Rotation paths and how fast each direction turns (deg/step)
Each turn is a multiple of 5 degrees from 10 to 175, or 0.
Each row of a path follows its step; steps can be skipped.
Path 1:
step 1: [ -9  -1  -8 -16  -7   9   1  -9   5   0  11  23  10 -14   9   4   1  26
 -18  12  11   7  -7  -7  36   3   5  10  -7 -14  -4   3   6   2  -4 -15
 -11   7 -17  33  11  -8  10   4  -4  -4 -11  -5   8   4  10   4 -15  -1
 -27   3  -8 -16  -1   2  -7 -14   6   8   5 -19]
step 2: [ -5  23   6 -19   1  -9   9  -1   4  -2   2  12  -1  -1  -4  -8 -16  26
   9  -5 -14   9 -13  20 -10   9  20 -14  12  16  -4 -23  13  14  -7  22
  12   0 -17   7  -6  -5 -22   7  -2  -3  11   7 -10   1  -2  10   4 -13
 -32  -7   4  -3  19   0   8   2 -13  -2 -12   8]
step 3: [ -4  37   6 -11   2 -17  -4  -5   3  30  -3  -4  17  -6   8  -3  -3 -17
   3  -7   6  19   6  -7  14 -25  10  -4  -8  -4   9  -1  16   6 -17  10
  -5  18   8  -4  -5   2  11  19   9   0 -22   0   7 -23  16  -9 -11 -12
  -3  -5 -10  -5   2  -5 -12 -12  11  14  -3   0]
step 5: [  3  24  -6   2  14   4   1   3  -3  11  -7  17   7  -7   6   5  -2  -7
  11   8 -22 -10   9   2 -28  -8   5  -7  -2   1 -19  10 -18  11  14  13
  11   7  24 -24   0  -5  -8  -7   2 -10   4 -11  17 -21 -14 -18  -8   1
 -13   1  -5 -19 -21   0  -5 -19  17  -8   4  -6]
step 6: [ 11  -3   6  13  14  -3  12  10  14   1   2  14  -3 -20  12   3  11 -27
  -4  -4  18  -8   0  13  -3 -13  17   6   1   3 -21  34  -5   4  -5  -7
 -15  -1  -9  11   3  13  12   0  -6 -10   1  -1   6  -4  16   7  -9   8
  -9  -4  18  10   6  26  17   0   0  -9  31   7]
step 7: [  8  -7   6  13   3   8  -5   7  -3 -27   1  28  14   9   7  -4 -13   8
   5  19  -7   1   2   7  -4 -12 -14  -3  14   9  -3  -7  19  17  12   0
  -6 -14  11 -12  27   8   4  33 -15 -11  29  -6  -9  -9   0 -10  -2  -4
   2   9   6  -2 -10  12  10   4  13 -12 -10   3]
step 8: [ -3   1  13   6 -17 -11  13  19  11  22 -24  -5  -4   7  23 -13 -20 -19
  -8  15  -2 -12  20  -6  18  -5  -5  13   5   8 -14  -8   6 -25   4  11
 -14  -7 -14   5 -24   1  -6   1 -15 -19   2  -5  -8   1   0 -11   1  -5
   2  -8  -8  -4 -12   6  17   9   7  -5  13   6]
step 9: [ -9   7  -9  11 -15   6  -6   4  -4 -11  -8 -11 -10  -3  -5   6   5  18
  -2   6  -1  15  14  14  33 -22   2  11  11   9 -10  -8   2  23 -16  -3
  -9  -5   8   3  13  23  -5  -7  -1  -3   4  10 -22   6  -4  13  -5   7
  19  37  -2  -5 -11  -4  11   3  -3  -2  16 -12]
step 10: [  3   0   2  -6   3   9   2  -2  21  14  -9  12  14  11   7   2  10  31
 -14 -21  -6  -9 -22   0  21  -1 -24   4  -5  -1   0 -10   1 -12  16  18
 -12   8  -9   3  -1 -12 -20   0  -7  -8  -1  -8  -2   3 -15 -16   2   3
 -11  16  13 -28 -15 -14   8  -5  -7  11  15   3]
Speeds:
[-6  2 -4 -1  4 -1  2  5  4 -3  2  0 -3  1  1  2 -1  0 -1  1  0 -1  0  1
 -3  5 -4 -2  1  5  0  1 -3 -1 -3 -6 -2  1 -3  2 -1  0  3 -2 -2 -2 -4  3
  0 -3  4  6  3 -3  1  3 -4  0  2  3  4  1 -1  4  2  5] : 155
[ 2 -2 -2 -5 -1 -2 -4  3 -3 -1  3 -3 -1 -3 -2  5  1 -2 -2  0 -3  0 -1  2
  3 -2  3 -3  4 -1  0  2  1  4 -2 -1 -1  3 -4  0 -2 -4 -2  2 -1  0 -5 -4
  2 -2 -2 -3  2  0 -5  0 -1  5 -7 -2  2 -1 -5  4 -6  4] : 35
[-6  2  0  0  2  3 -4  2  1  3 -3  2 -1  5  0 -5  1  3  0 -1  2  1 -5 -3
  7 -3  1  3 -2 -2  0  4  1  2 -2 -3  1  2  1 -1 -4 -4 -5 -1  0 -3  0  1
 -2  1 -4  5 -2 -2 -4  3 -1  2  5 -3 -1  2  0 -1 -5  2] : 40
